Where one turn sends some rows of the set: a few examples, then the rows asked
Tet: [ 12   7   0   0  -1  -1   3 -11 -10  18  -3 -19 -25  -6   1  13   7  12
  17   4  -8  -5 -28   7  -3   4 -10  -7   3 -11 -10  -1]
suba: [  6   2  13  -1  -2   4  -9  -6 -18  -1  -9 -23  -3  -2  -3   5 -15  15
  25   6  -8  -7 -13   4  -1   2 -18   7  -4  -6 -12  16]
gagan: [ 18  -6  -4 -21   0  -7  12  -2  -3   3   4 -22  -5   2   8   0 -12  11
  18   7   8  12 -17   2  -2  22 -20  -2   6   3 -13  -4]
budu: [ 18 -12   0  -7   0  -8   5   1 -37   3  -8 -13 -14   1   0  -1  -9  14
  23   1  -5   9 -21  -8  -4  14 -24  11   4   4 -11  -4]
rog: [ 10   1  -2   6   2 -16   1 -11 -19  -2  -7  -1 -14 -18   7  13 -20  12
  18  12   7   8 -17 -13  -8   7 -21   1   0   0  -3 -19]
tasu: [ 18   2 -17  -1   0  -6   6   1  -1  20 -19 -12 -16  -2  -6  17  -8  12
  22   4   2  -7  -9   0  -4   7 -16   8  -2   6  -5  -9]
Nudog: [  4  14  -4  -8   0  -5  -4 -19 -15   9  -7 -17   6  -6  -1   3   8  15
  24   0  -3  -5 -19  -2  -7   6 -10   6   0   0  -6   5]
rav: [  7 -18  -1  -5  10 -14   9  -1  -4   7  -2 -15 -14   4   1  12 -22  13
  16   5 -17   8 -20   3  -5   7 -24 -12   4  -3 -11  -3]
fal: [  5   6   7  -5 -15  -2 -15  -5  -7   7   1 -15  -9  -7   3   4  -9  22
  15   8 -17  -9 -11   3 -12   6 -12   3  -1  -2 -12  -2]
Fipu: [ 17  -2   4   3 -10 -23   4  -8 -16  10  -8  -3  -8 -14  -4  19 -16  14
  13  11   1   3 -26   2  -1  14 -22  18   1  -7  -9 -12]
mitoz: [ 12  18   2   7  -1  -2   0  -2 -10   7  -9 -23 -18  -3   0  20   1  16
  24   2  -8  -7 -20   5  -7  -2  -8  -3   1 -10  -8   0]
lali: [ 16   2   2   4  20  -4   7  -6 -13   7  -1 -20 -17  10  14  -2 -16  17
  17   0  11  -1 -28   2  -2  14 -29  -7   0  -3  -6  -3]
Levus: [ 19  11 -11  -9   7  -1   3  -3  -7  11  -5 -12  -9  -1 -16  11 -20   6
  18   8  16   2 -21   1  -8   8 -21   3   1  10 -11   0]
Rofal: [ 11  20  -9 -10  -2  -2   8   4 -16   2  -1 -20 -14  -7   8   3 -17  18
  18   6  -2  -3 -19   4   6  -6 -26   4  10  -2  -6  11]
Minuz: [ 19  -2   7   4  -8 -18   9 -22 -21  -1  -3 -13  -8  -8   5   0 -17  12
  15  15  15   3 -21   1 -11   4 -19  15   3   1  -2 -11]
sirum: [  8  -3  10   2  -6 -24   7 -15 -15  -2  -9  -9 -16  -9   9  16 -16  16
  24  12  11   0 -16   4   6  11 -14  10  -1   2  -2 -16]
mivi: [ 14  -5  -8   2   6  -6   1 -17 -15   5  -7   0  -7   9   0  11  -6  22
  33  10  -7 -11 -12   1 -15  14 -21  10  -5   8  -8  -3]
von: [ -2  19   0  -9   2  -3   3 -16  -8   4  -7 -22  -2  -1   0  11 -13  24
  16  -1  -5   0  -2   4   1  -2 -12  -1   2   4  -3  -1]
kuf: [  3  16  -7  -8   3   4   5 -15  -9   9   5 -16  -6  -2   1   4 -15  28
   8   5  -9   1  -5  -2   5   5 -21  -3   2  -3  -5  -8]
kiv: [ 10  10  -5 -10   9  -9   3 -13 -21  12  -8 -23   0 -10  -1   4   5   8
  31   8 -11  -1 -14   0  -2  14 -15   2   3  -5  -7   8]
Mamez: [  6  -7  -1   2   4   2  -3  -8 -23   1   4 -19  -2  -6   1  -3 -13  13
  21  12  -8  -7 -20   3   5  -3 -18   4  -4  -8 -11  15]
vosub: [ 14   2  -3   1  -1 -16  -2   0  -9  12  -4 -12  -5  -3  10  -1 -20  18
   6   3   6  13 -21   7   8   5 -20   0   7  19  -3 -10]
tefu: [ 22  -5  -8   4   5 -12   2  -1  -6   4  -4 -11  -3   6   5  -3 -12  18
  24   8 -15   1 -33  -4  -6  14 -37   3   9   0  -9   1]
sizil: [ 23 -12 -10   0   4 -13  15  -4  -9   9  -1 -29  -3   8  -1   3  -6  22
  20   5  -3  -8 -19   4   9  13 -17   5   0  -1  -8 -13]
boze: [ 22   0  13   7   5 -21  10   2 -12   8   5  -9  -5   2   8   8   2  19
  15  13  -6   9 -22   0 -13  13 -12  -5   5  -5   3 -10]
Mudat: [ 11  -2  -8  -4  12 -26   9   7 -15  15   1 -19 -18  -4  19  -2 -10  14
  21   2  -4 -10 -20   4 -10  11 -19  -4   2   2  -3 -10]
nizuv: [ 15   8   1  19   7 -23   7 -15 -22   4 -11 -10 -10  -8  -1  12 -21  11
  22  11   4   9 -17   3 -10   9 -22  14   0  -6  -5 -11]
Kefut: [ 21  -3   7   5  10 -13  13   7 -23  -3   0  -9   2   3  14  13 -14  24
  15   9   1   9 -17  -2   3   2 -22  -1   3  -2   2   2]
rafad: [  7   9   7   0  -8  -3  -8  -7   3   6   2 -18 -16  -4  12   1  -8  19
  22  17 -18  -1  -8   8  -5  12 -16  -4   6  -3  -9  -2]
vimam: [  9  20  -7  -6  -4   2   0   5 -16   0   1 -14 -10 -10   7  11 -11  16
  15   1   2  -1 -20   0 -10  -9 -16   3   2  -6  -9  10]
punat: [ 26   2   9   1   5  -6  -1  -5 -10   8  -4  -8  -7   5   4  13 -14  14
  23  16  12 -17 -26  12  -8   7 -22   4  -2   3  -3  12]
Lorov: [ 14   0   8  -3  -2 -11   5  -2 -22   6  -1 -16 -24   8  -3   6 -16  24
  16   3 -11  12 -15   3  -4  19 -20   2   6   7 -13 -20]
vol: [ 24  -2  11   0  -7 -14   8 -12 -16  -1 -16 -15 -11 -12  -4  16 -25  10
  13  14   5   5 -17  -8  -2   4 -27   5   7  -2  -3 -11]
tak: [ 16  -9   4   9   6 -18   1  -5 -13  18 -17 -23  -7  -2   0  -3  -3   5
  16   3   4  11 -26   3   5   6 -13   0   5   9  -1  -6]
vufaf: [ 11  -6   9  -5  -2 -11   7   7   2  12  -2  -5 -18  -1   5   8 -15  14
  15  13   6 -16 -12   2 -11   0 -14   3  -3  -1   5   1]
bipu: [  0  -1   2 -10  10  -7   9  -8  -8  -2   1  -5 -14   7 -10   4 -21  15
  28  14  -1  -1  -5  -4 -17   8 -19   3  -1   8  -4  -1]

Levus -> bipu
vol -> rog
Rofal -> kuf
Now these:
tak -> budu
lali -> gagan
Nudog -> suba

